[[115 147 113 128 125 132 114]
 [123 120 121 150 135 155 143]
 [110 129 154 119 146 125 120]]
146

[[132 146 114 127 139 113 140]
 [131 153 127 125 132 128 148]
 [138 155 107 122 131 115 134]]
131

[[104 134 122 141]
 [112 129 126 138]
 [109 131 126 140]]
131

[[127 128 142 155 125 133]
 [130 143 150 126 138 116]
 [130 118 139 154 127 138]]
154

[[156 103 147 113 134 127 141]
 [156 126 122 124 134 127 133]
 [158 127 140 125 125 129 138]]
125

[[102 150 123 141 132]
 [140 114 125 124 128]
 [134 119 106 126 136]]
106

[[147 135 116 139 117]
 [116 136 125 121 120]
 [119 131 139 151 131]]
139
---
[147 116 149 132 122 131]
131
[123 125 140 123 132 153 117]
117
[138 130 151 149 138]
138
[141 147 115 101 133 108]
108
[153 100 150 151 155 103]
103
[101 127 122 128 106 143]
143
[101 126 123 115]
115
[104 114 133 110 158]
158
---
array([ 99, 146, 121, 126, 144]) gives 121, 146

array([129, 143, 123, 120, 101]) gives 123, 143

array([117, 151, 130, 142, 122]) gives 130, 151

array([118, 137, 128, 124, 142, 155, 145]) gives 124, 155

array([[137, 101, 109, 121, 130],
       [117, 131, 129, 115, 157],
       [125, 140, 121, 126, 154]]) gives 129, 157

array([134, 123, 120, 119, 157]) gives 120, 157

array([[146, 133, 106, 121, 130],
       [110, 103, 157, 132, 124],
       [142, 138, 107, 119, 135]]) gives 157, 157

array([123, 135, 141, 126, 103, 128, 139]) gives 126, 141

array([140, 123, 120, 133, 104, 130, 117]) gives 133, 140

array([150, 133, 145, 128, 114, 136, 134]) gives 128, 150
---
[[108 137 132 104 116 129]
 [121 130 126 113 120 128]
 [128 116 133 118 121 138]] --> 108, 138

[[112 113 143 115 131 114 146]
 [106 157 120 142 125 105 140]] --> 112, 140

[[107 105 118 114 128]
 [129 102 123 129 109]] --> 107, 109

[[137 128 146 115 139 152]
 [143 137 124 112 123 139]] --> 137, 139

[[126 122 132 133 132 131 107]
 [113 151 149 134 158 143 154]
 [149 135 158 127 123 114 155]] --> 126, 155

[137 153 116 149] --> 137, 149

[[105 141 152 141]
 [105 145 150 135]
 [112 152 141 125]] --> 105, 125

[150 123 125 128] --> 150, 128

[106 104 135 114] --> 106, 114

[108 157 140  99] --> 108, 99
---
[[134 133 134 132 127 148]
 [133 134 133 132 129 152]
 [132 134 135 134 126 147]] => 134

[104 113 144 153] => 144

[118 152 124 126] => 124

[[148 132 121 102 145]
 [146 118 121 109 140]] => 121

[136 139 149 144] => 149

[142 135 128 119 149] => 128

[106 156 137 155 141 118 123] => 137
---
[[131 126 105 131]
 [118 129 128 127]] --> 126

[142 104 121 126 150] --> 121

[157 135 101 119 148 142] --> 119

[[111 141 125 127 150 120 115]
 [132 143 116 136 130 130 134]] --> 150

[157 100 131 124 112] --> 131

[126 136 154 121 133 121 123] --> 133
---
122	147	130	109	149	149
106	153	142	126	149	101
117	107	142	147	141	146
→ 147

124	150	126	156	146	129	132
128	114	139	115	103	127	104
→ 150

116	101	103	120	119	111
123	110	112	132	124	111
121	127	132	128	128	130
→ 101

153	127	126	134	144 → 127

150	120	136	141	133	112	116
131	141	136	132	124	121	132
155	107	122	120	142	113	120
→ 120

156	119	121	131	124	142 → 119
---
[[141 132 132 117 138  98]
 [125 123 108 136 121 130]
 [154 113 136 119 138 106]] 132

[116 101 125 149  99 119 147] 125

[117 153 101 129 146] 101

[[116 134 156 127 149 121 144]
 [125 124 136 132 128 120 132]
 [113 129 137 133 144 135 150]] 156

[110 125 113 155 135 124 140] 113

[150 121 133 140 124 152 146] 133

[128 107 144 153 103 129] 144

[[137 133 107 103 145 127]
 [141 142 133 131 131 110]] 107
---
Input: [111 152 116 123 125 129 116]
Output: 123

Input:
[[117 129 129 149 120]
 [152 127 115 115 132]]
Output: 127

Input: [109 135 102 130 141 147 101]
Output: 130

Input:
[[114 143 131 125 151 148 131]
 [123 112 126 119 112 142 131]
 [131 142 125 118 127 138 139]]
Output: 118

Input:
[[111 108 126 129 121]
 [126 115 138 117 104]
 [125 137 141 151 150]]
Output: 137

Input:
[[134 122 146 112 128]
 [128 129 149 116 119]]
Output: 129

Input:
[[143 117 137 102]
 [133 124 129 121]
 [139 117 135 124]]
Output: 139

Input: [123 134 144 106 120]
Output: 134

Input: [107 123 121 131 128 100 120]
Output: 131
---
Input: [142 125 154 151 106 144 147]
Output: 147
Input: [136 113 158 115 138]
Output: 138
Input: [125 133 124 101 107]
Output: 107
Input: [118 125 127 125 100]
Output: 100
Input: [156 120 117 132 121 110 134]
Output: 134
Input: [107 154 153 112 147]
Output: 147
Input: [109 156 135 121 106 152 131]
Output: 131
Input: [115 122 125 108 155 106 140]
Output: 140
---
134	123	98	133	124 => 134, 124

138	111	112	150	149 => 138, 149

150	127	129	120	100	113
143	140	123	115	127	111
=> 150, 111

134	133	117	103	109	150	112 => 134, 112

134	115	103	116	139 => 134, 139

139	127	145	111	127
138	123	116	142	121
155	149	135	139	132
=> 139, 132

136	126	135	158 => 136, 158
---
Input:
[[131 123 139 147 153]
 [131 123 147 140 145]
 [130 123 145 157 153]]
Output: 145

Input:
[[134 134 129 109 136 114]
 [139 113 137 109 137 145]
 [136 133 104 112 133 121]]
Output: 104

Input:
[[124 121 119 134 133 115 114]
 [136 141 140 119 115 145 138]
 [107 133 113 135 122 127 101]]
Output: 113

Input:
[[130 128 112 104 127]
 [125 119 151 108 113]
 [141 140 152 131 147]]
Output: 152

Input:
[[150 107 117 114 125 113]
 [135 108 104 108 122 114]
 [139 148 108 116 112 138]]
Output: 108

Input:
[[134 129 118 126 122 133 136]
 [133 128 121 131 125 134 138]
 [145 125 124 106 130 135 122]]
Output: 124

Input:
[[152 119 116 144 132 123]
 [145 137 139 110 134 119]
 [ 99 125 127 139 106 125]]
Output: 127

Input:
[[118 153 127 105 144]
 [125 108 137 130 145]
 [110 152 119 105 156]]
Output: 119
---
[[131 153 134 122 121 125]
 [126 118 129 121 130 127]
 [126 119 130 129 128 126]]: 126

[[130 113 115 102 120 136]
 [156 110 105 103 119 142]
 [135 120 124 122 124 125]]: 135

[[129 128 132 129]
 [105 155 139 112]
 [128 127 127 126]]: 128

[[151 118 154 158 156 156 117]
 [107 141 107 106 108 108 141]
 [117 128 118 119 119 120 128]]: 117

[[151 140 129 128 129]
 [155 143 131 131 132]
 [141 132 125 123 125]]: 141

[[110 153 142 103 121]
 [131 121 127 131 129]
 [123 137 132 115 126]]: 123

[[124 136 141 104]
 [118 137 118 128]
 [122 146 130 105]]: 122

[[122 124 124 132 134 132 133]
 [106 108 110 145 153 146 149]
 [130 130 130 126 126 126 126]]: 130
